One turning vector, and how many steps it has turned
The counts run from 0 to 449.
[ 1.85 -2.37  1.21 -1.01  2.79  1.44 -3.58  1.59  0.95 -2.97  0.14  0.69
  2.34  0.24  0.50  2.12 -0.09 -3.47 -1.22 -1.86 -2.45 -0.96  2.50 -0.55
 -0.71  1.05  1.94 -0.60  1.61  3.73  1.28  2.41 -0.49  2.00 -1.29  3.39
 -0.59  2.36  0.65  0.00  0.84 -0.94 -2.84]  170
[-1.43  1.90 -2.56  0.08  2.04 -1.88  0.59  0.60  2.86 -2.02  0.06  2.82
  1.21 -0.61  4.83  0.31  0.04 -1.51  0.61 -0.90  1.27 -2.64  1.34  0.73
  4.85 -0.57  1.09 -0.41 -1.43  3.17  3.94  0.84 -0.85  0.01 -1.93 -1.07
  2.51  0.83  0.76 -0.03 -1.47  1.15 -3.37]  220
[-1.97 -0.72 -2.66  1.78 -0.64 -2.91  0.29  1.64 -0.38 -3.10 -0.71  0.31
  0.23 -1.57 -0.70  3.05 -1.28 -0.98 -0.45 -0.46 -2.45 -1.85  2.09  1.10
  0.40 -0.95  0.00 -1.24  0.32  3.11 -0.55  2.11  1.42 -0.42 -3.94 -4.09
  1.36  0.02  3.52  2.24 -2.41 -1.37 -3.34]  214
[ 3.86 -0.50  1.52  0.47  1.48 -3.86 -0.59  0.10  0.81 -0.06 -1.44 -2.87
  1.54  1.52  2.27  1.75 -0.06  2.84  1.47  0.52  0.32  0.75  0.20 -1.77
  1.46 -0.20  1.91  0.95  0.78  1.49  3.55 -1.62 -2.62  0.36 -2.23  0.34
  0.51  5.16  1.81 -0.99  1.78 -4.52 -1.33]  133
[ 1.97 -3.52 -1.50 -1.35  1.85 -3.08 -0.68 -0.25 -0.70  0.36 -2.47 -2.07
 -0.84 -3.35  2.29  2.52 -1.00 -0.65  0.02 -0.18  1.86  2.60 -0.49  0.01
  0.54 -0.13  3.33  3.09  2.27  0.54  1.72 -2.37  1.25  2.97 -1.34  1.15
  1.74  2.09  2.60 -2.24  1.56 -3.24  0.84]  274
[-0.86  1.27 -1.66 -3.65  1.90  1.34 -0.10 -1.64  1.73  0.08 -0.88 -1.39
 -1.90  0.29  3.14  5.68 -1.58  2.59 -1.68  1.50 -0.47  1.27 -3.33 -1.11
  0.73  1.61  1.77 -2.02  2.95  0.70  0.83  0.20 -0.36 -0.83 -3.43  0.22
 -2.94  1.35  1.33 -2.65  0.30 -2.92 -4.29]  321
[ 2.75 -1.83 -0.04 -1.62  1.93  1.74 -1.55  1.01  1.25 -2.68  0.24  1.43
  3.33 -0.95  1.18  1.80 -0.10 -2.64  1.13 -0.06 -1.98  0.96  1.11 -1.87
 -1.01  1.99  3.29  1.15  2.64  1.57  0.61  1.68  0.23  3.26 -3.28  2.11
 -1.64  1.18  0.56 -1.41  0.30 -0.04 -3.04]  169
[ 1.72  1.89  1.06 -0.14  2.03 -0.85 -0.49 -1.37 -0.71 -3.13 -3.01 -2.57
 -2.34 -0.97  2.15  2.77 -0.55  0.40 -2.30 -2.46 -3.33  2.63 -0.29  1.00
  0.22 -1.75 -0.65 -1.84  0.94  0.59  3.58 -2.33 -3.79 -0.73 -3.27 -0.88
  0.30  1.48  2.02 -1.07  0.67  0.94 -3.25]  106
[ 0.39 -0.74 -2.08 -4.01  1.35  1.79 -1.29  2.53 -1.40 -3.88 -4.22 -0.62
  1.27 -0.08  3.49  2.22 -1.20 -2.68 -2.64 -3.53  0.82  0.14  0.53  1.37
  2.15 -0.01  0.01 -1.21  2.66 -0.42  1.99  2.74  0.24 -1.96 -1.62  0.92
  0.07  3.77  0.94 -0.58 -0.21  2.06  0.50]  297
[-1.66 -1.55 -3.38  3.71  2.38 -2.84  0.27  0.19 -0.26  0.80 -1.48 -2.02
 -1.54 -0.78  2.35 -0.17 -1.61  0.72  1.82  2.11  0.74 -2.47  1.08  2.16
  1.15 -2.43  4.07 -0.40  0.97  0.59  2.17 -0.17 -0.86 -1.25 -2.27 -2.28
  0.65  2.07 -1.04 -1.45  0.77  0.28 -4.78]  5
[-0.15  2.90  0.54 -1.97  1.36 -1.34  0.12 -1.12 -1.44 -2.65 -3.60  0.02
  1.29 -1.83  6.01  1.17  0.31 -0.63 -1.53 -0.38 -0.59  3.77 -0.09  0.65
  0.16  1.59  3.11 -2.03  0.28  1.65  3.61 -0.37  0.52  1.16 -2.06  0.39
 -1.18  1.79  1.15 -1.55  0.23 -0.37 -3.84]  93
[-0.71 -1.20 -1.29  1.14  1.93 -2.15  0.67 -0.35  3.83 -2.98 -0.19  0.65
  1.57 -2.16  2.45  2.04  1.93  0.64 -1.18 -1.09 -0.74 -3.81  2.40  1.11
  0.86 -0.80  0.13 -0.05 -0.45  3.87  2.48 -0.51 -0.53 -0.35 -1.71 -1.81
  1.64  3.12  1.42  3.25 -0.62 -3.84 -3.02]  210
[-1.00  2.06  1.09  1.20 -1.77 -0.76 -2.15  1.21 -3.19  0.27 -0.64 -2.61
 -1.64  0.18  0.21  2.64 -1.00 -1.07  4.05  2.64  2.27 -1.20  1.11 -0.71
 -0.82  1.02  2.51  0.28  1.14  1.92  3.06  0.43 -2.13 -0.75 -2.43  0.19
 -0.79  1.44  1.85 -2.88 -0.60  2.78 -4.99]  357
[ 1.40  1.47  0.70 -2.29 -0.85 -2.50 -0.26 -2.05  0.26 -2.09  0.53  1.03
 -1.46  1.81  2.45  4.29 -2.34 -0.90 -0.09 -2.05 -0.83 -2.23 -1.02  0.14
  2.29  1.60  1.49 -2.36 -0.65  1.49  3.48  0.63 -0.25  1.54 -3.17 -0.16
  2.62 -4.16  3.52 -2.11 -2.69 -1.61 -2.26]  448
[ 0.68  0.38  1.07 -0.83 -1.00 -1.92  1.32  0.08 -3.78 -3.17 -1.52  1.66
  1.31  2.03  1.48  3.67 -2.13 -0.83  1.12  0.12 -2.55 -2.42  2.18  0.82
  1.88  2.16  2.82 -1.37 -0.40  2.78  2.23  1.23  3.34  2.10 -2.93 -1.02
  0.23 -0.61  1.90 -1.20 -3.20 -2.47 -3.16]  434
[ 1.57 -2.21 -2.10 -0.90  2.28 -0.80  1.59 -0.15  3.07 -1.23 -1.63  0.45
  1.43  0.59  0.05  3.37 -3.80 -0.47 -0.52 -0.95 -1.49 -0.29  3.03  0.08
  1.49 -2.84  1.80 -0.41 -0.25  4.97  2.26  1.31  0.58 -3.78 -2.53 -1.85
 -2.20  1.26  1.00  0.75 -1.92 -1.02 -0.47]  413
[-1.25 -2.34 -0.72 -2.01  0.64 -1.47  0.04 -0.52 -1.36  0.28 -1.14  0.84
 -0.16  2.39  1.78 -0.33 -3.90 -0.15  1.77  0.76  2.13 -3.94  2.01  3.42
  1.80  2.59  5.79 -1.19 -0.50  2.36  1.75  0.43  1.47  0.34 -1.32  2.37
 -2.67  1.30  2.35 -2.85 -0.52 -0.93 -0.85]  35
[-1.37 -0.73 -1.30 -1.11  1.17 -2.81  0.79  0.32  1.50 -0.91  1.03 -0.43
 -0.08  0.98  0.91  2.74 -1.38 -0.68 -0.20 -1.64 -0.54 -3.69  1.49  1.35
  0.85  1.88  0.79 -2.89 -2.02  3.81  0.60 -0.90 -0.60 -0.33 -4.07  0.59
  1.12 -1.04  6.33  2.24 -0.02 -3.15 -2.52]  228
[ 1.75  0.18 -2.48 -4.09  1.21  1.95 -0.52  0.74 -1.46 -2.81 -3.41  0.66
  1.54 -1.94  4.16  2.87 -0.70 -1.81 -0.47 -2.40  2.19  0.95  0.32  0.14
  2.79  2.08  2.35 -1.12  2.03 -1.54  4.13  1.15  1.09 -0.95 -3.23  1.72
  1.66  1.04  0.20 -2.35 -0.98  1.74 -0.87]  296
[ 0.82  1.60 -1.70 -2.85  0.64 -0.33 -2.00 -2.15 -1.51 -0.35 -3.57  1.71
 -0.95 -2.47  2.42  3.55 -1.59 -0.11  1.66 -0.90  0.97  2.45  1.15 -0.69
 -0.20  2.99  1.37 -0.76  0.25  2.88  4.66 -0.82  3.30 -1.03 -1.66 -0.04
 -1.85 -0.72  2.07 -0.19 -1.75 -3.57 -0.55]  75
[ 2.80  3.83 -0.43 -1.73  2.57 -0.98 -2.82 -0.31  0.72 -3.11 -3.38 -1.13
 -3.13 -0.85  2.71  2.38 -1.79  1.61 -1.06 -1.58 -2.16 -0.50  0.35 -0.78
  2.62  1.84  0.27 -0.64  1.70  0.01  3.10 -0.87  0.23  0.37 -1.03 -0.63
  0.41  3.60 -0.72 -1.20 -0.70 -0.68 -4.83]  325
[ 2.28 -0.89  1.07 -1.56  1.13  1.57  0.36  0.87  1.42 -0.02 -1.56 -0.09
  0.62 -0.52 -2.55  3.98 -2.04 -3.87 -0.60  1.81 -2.74 -1.59  2.24 -1.02
 -1.67  0.63  0.88  0.52  3.54  5.71  2.54 -0.63 -0.39 -0.83 -0.78  2.99
 -1.77 -0.83  1.43 -0.89  1.02 -0.80 -3.81]  167
[ 1.29 -0.22 -0.02  1.48  0.82 -3.94 -1.38 -0.17 -1.39 -1.01 -1.47 -1.08
 -1.10  0.30  0.25  1.60 -5.09 -0.89  2.59 -2.20  0.49 -3.49  3.47  1.29
  1.75  1.60  3.58 -2.17 -1.84  0.21  2.30 -1.56  0.84  1.94 -1.24  0.89
  1.34  2.02  0.06 -2.32 -0.05  2.45 -2.70]  31
[-0.13  0.89 -0.76  0.06  0.08 -2.49 -1.94  1.32  1.86 -1.49  1.64 -2.36
 -2.38  0.73  3.51  4.54  1.68  1.15  0.91  2.46  0.37  0.87  0.10 -1.52
 -0.83 -0.01  1.28  1.29  2.00  3.85  1.24 -1.74 -2.26  1.79  0.39  0.48
 -0.61  5.30  0.24 -1.22  1.16 -1.92 -2.52]  350
[-0.27 -1.82 -0.66 -2.99 -2.05  0.84  0.63  0.62  0.13 -2.09 -3.84 -2.12
 -1.56 -0.12  0.48  3.26 -0.53  1.85 -3.39  1.65 -0.85 -1.60 -1.39  0.27
 -0.25  2.11 -0.41 -1.46  3.56  1.00 -0.15  2.17  0.06 -3.04 -3.70 -0.76
 -2.12  4.37  2.71  0.37 -0.71 -2.97 -1.77]  319
[ 0.38 -1.27  0.64  1.49 -1.19 -2.76  1.70 -0.49 -3.60 -3.75 -2.13 -1.17
  1.17 -1.38 -1.74  3.27 -0.98 -2.16 -0.59 -1.82 -4.10 -2.29  1.82  0.29
  2.99 -1.86  1.91 -1.47 -0.62  1.98  2.02 -0.07  0.55 -0.36 -4.45 -2.29
  0.11 -0.09  1.29 -0.02 -1.07 -0.54 -2.68]  432
[ 1.53 -2.28 -0.38  0.60 -0.09 -3.67 -0.93 -0.98 -0.10 -2.48 -2.64 -0.78
 -0.18  0.49 -2.22  1.37 -4.59 -0.05 -1.54 -2.29 -1.47 -1.72  2.07  2.72
 -0.18  1.43  2.50  0.25 -0.33  2.45 -0.66 -0.33  2.00  2.42 -1.15  1.63
 -2.23  4.75  2.93 -1.46 -0.63 -1.97 -0.34]  43
[ 1.49 -1.86  1.81  0.43  3.53  1.67 -3.71 -0.64 -0.05 -2.90  0.72 -1.12
  1.30 -0.26 -0.95  1.56 -0.12 -4.23 -2.51 -2.53 -2.44 -3.26  1.67  0.27
 -1.66 -0.74  1.59 -0.18  1.30  1.64  2.69  0.77 -1.57  1.12 -2.28  2.11
 -0.27  1.01 -0.76 -1.87  0.41 -0.81 -3.80]  171
[ 1.31  1.31  0.90  1.42 -1.01 -2.02 -3.55  0.46 -0.23 -3.80  0.20 -3.18
  0.53 -0.63  1.81  2.44 -1.90  1.57  3.86 -0.93  1.79 -0.63  1.56 -2.53
 -2.99  1.62  1.21 -0.94 -0.13  1.53  0.99 -1.11 -2.39  1.04 -2.18 -1.08
  1.32  3.93  2.06 -0.13 -1.43  1.06 -3.76]  354
[ 1.58  1.42  0.25 -3.85 -2.20 -3.13 -0.74 -1.35 -0.33 -1.80 -1.56  1.60
 -0.49  0.25  0.19  3.10 -1.98 -2.36 -0.50 -2.24 -2.39 -1.23 -0.36 -0.14
  4.72  1.47 -0.16 -1.37 -1.18  3.07  4.18  2.17 -1.00 -0.65 -2.54  0.27
  1.91 -0.59  3.22 -1.38 -1.49 -0.15 -1.86]  449
[ 1.50 -3.40  0.70 -0.79 -0.81  1.19 -1.43  0.21  0.17 -0.07 -0.13 -1.92
  3.17  0.56 -2.74  3.14 -1.18 -0.87  0.12  0.07  0.46 -3.47  1.40 -2.17
 -0.42 -0.27  1.28 -2.78 -0.43  3.31  3.01  1.14 -2.92 -3.13 -1.67  2.57
  1.54  1.21  0.97 -0.64  1.08 -2.98 -2.17]  163
[ 0.00  0.62 -1.54 -2.46 -0.83 -0.95 -1.85  1.12 -0.71 -0.62  0.78 -1.36
 -2.76  1.36  4.29  4.17  2.72  2.14  1.44  2.48  2.08 -1.07 -1.77 -1.13
  1.60  2.59  0.72 -1.48  1.81 -0.23  2.52  1.95 -1.67 -1.55 -2.28 -1.64
  0.85  4.78  1.62 -1.30 -1.06 -3.30 -0.81]  332
[-1.13 -0.43 -0.58  0.88  1.62 -2.32 -0.15  0.66 -2.16  0.38 -0.71 -1.68
  0.75 -0.12  0.57 -1.05  0.27 -0.27  0.61 -2.03  1.71 -4.52  3.13  3.35
  1.79 -0.07  2.88 -0.92 -1.56  2.50  2.87 -0.93 -0.27 -0.58 -3.53  0.24
 -1.14  2.99  1.64  1.17  2.21 -0.29 -3.76]  18
[ 0.54 -0.35 -0.68 -3.69  2.97  3.19 -0.40 -1.10 -1.38 -0.53 -2.13 -0.58
 -0.36 -1.83  3.07  3.14 -1.06 -1.16 -1.70 -2.17  2.51 -0.72  0.43  1.41
  0.60  1.51  1.64 -0.94  1.94 -0.99  4.74 -1.50  0.29 -0.94 -3.46  2.23
 -1.47 -2.07  0.58 -1.65 -0.47  0.90 -1.85]  295
[ 0.58 -4.12 -1.32  0.49  3.09 -2.11  0.32 -1.03 -0.98  0.61 -2.83 -3.33
 -2.53 -2.17  1.09  2.32 -2.99 -2.07 -1.94  0.56  1.25  2.01 -0.16  1.50
  0.25 -2.97  3.07  3.07  2.33  2.32  2.98 -1.80  0.02  0.83 -0.30  1.23
 -0.39  0.71  0.91 -2.64  1.68 -1.96  0.55]  273
[ 0.19 -1.07 -1.43 -1.42 -0.98 -1.83  3.11  0.29 -1.23 -1.18 -1.96  1.06
  1.52  1.58  2.17  2.56 -0.97 -1.66  2.48  1.50 -0.08 -1.29  1.73 -0.10
  4.92 -0.90  3.59 -1.39 -0.46  1.75  3.78  2.78  1.02 -3.72 -2.50 -1.95
 -1.27 -0.12 -1.20 -1.67 -3.44  0.84 -1.20]  423
[ 1.86 -0.89 -0.46  1.85  1.04 -1.47 -1.78  0.09 -1.23 -3.01  1.32  0.65
 -0.45 -4.88  0.29  2.48  3.31 -0.95  0.08 -0.96 -2.91 -3.25  2.17  1.47
  1.10  0.71  0.27  0.80  1.03  0.08  2.73  0.42  0.36  0.61 -5.20 -2.49
  0.87 -0.59  2.09  1.53 -1.50 -2.70 -3.53]  200
[ 1.73 -0.29  0.05  0.35  0.05 -3.44  2.06 -1.30  0.09 -3.19 -2.36  0.45
  2.49 -0.21  0.07  3.66 -3.01  0.91 -0.68 -3.00 -3.17 -1.67  3.22 -0.06
  2.62 -1.47  1.94 -2.42 -2.36  3.33  1.96 -0.86  1.20 -0.29 -2.50 -1.16
  1.05  0.35  0.82 -0.42 -1.23 -1.18 -2.75]  431
[-0.49 -1.62 -1.98  0.01 -1.68 -1.97  0.01 -4.24 -0.12 -1.78 -5.06 -1.49
  0.28 -4.06  1.41  3.39 -3.18  1.42  0.73  0.68  1.20  1.03 -0.76 -1.23
 -0.19  0.30  3.42 -1.06 -0.06 -0.16  2.84 -0.01  2.10 -0.61 -0.97 -1.21
  0.80  0.84  0.65 -2.98 -1.39 -3.68 -0.33]  71
[-1.15 -2.58 -3.29  1.04  2.36 -2.01  1.61  0.66 -1.52  1.99  1.19 -2.49
 -3.39  0.78  1.39  2.05  1.30  0.65  0.07  2.48  1.66 -3.54  2.17  3.70
 -1.90 -0.68  1.48 -0.76  1.26  1.88  1.11 -1.57  0.48 -1.49 -3.04 -1.77
 -0.39  0.70  3.18  1.82 -0.29 -2.23 -2.14]  8
[ 1.45 -4.95  0.04  0.18  0.65 -1.48 -2.97  0.14 -0.45 -0.65  1.19 -1.65
 -0.54 -0.17 -1.80  1.94  0.69 -0.90  1.76  0.50 -2.02 -2.99  2.95 -0.06
 -3.76 -0.61  0.78 -3.42 -0.62  1.81  1.57  1.28 -3.65 -1.65 -1.80  0.48
  0.99  4.25  3.29 -0.53  0.65 -2.62  0.12]  381
[ 2.24  2.07  1.64 -0.87  1.70 -2.67 -2.70  0.62 -2.22 -0.78  0.13 -2.88
 -1.02  3.41  2.20  0.84 -1.27  2.16  1.71  0.02 -3.26  1.67 -1.48 -0.95
 -1.52  1.52  0.48 -0.97  0.84  0.28  1.56  1.18 -0.40  1.58 -2.78 -2.58
  1.82  3.25  2.48 -0.95  0.44 -3.96 -3.98]  122
[-0.05 -2.81 -2.95 -0.70 -1.14 -3.30  3.63  1.57 -0.16  0.88  0.33 -1.95
 -3.21  0.61  0.29  3.84 -2.31  0.29  2.72  2.45  2.40 -2.12  1.69  1.38
  2.78 -1.30  3.50 -0.30  0.86  2.25  1.41 -1.05 -1.13 -2.70 -3.15  0.13
 -1.29  0.76  1.96 -2.54  0.66  2.21  0.08]  23
[-0.54 -2.97 -0.32  0.77  0.31 -0.98  3.26  1.78 -1.34 -2.32 -0.06  0.86
 -1.03  1.43  2.49  4.18  1.41 -2.77 -1.08  0.61 -2.40 -1.82  2.49  1.55
  1.38 -2.16  1.71  0.67  1.85  4.08  2.40  0.59  0.72 -2.23 -1.56 -2.41
 -2.21 -0.66  0.61 -1.02 -2.69 -1.16  0.79]  425
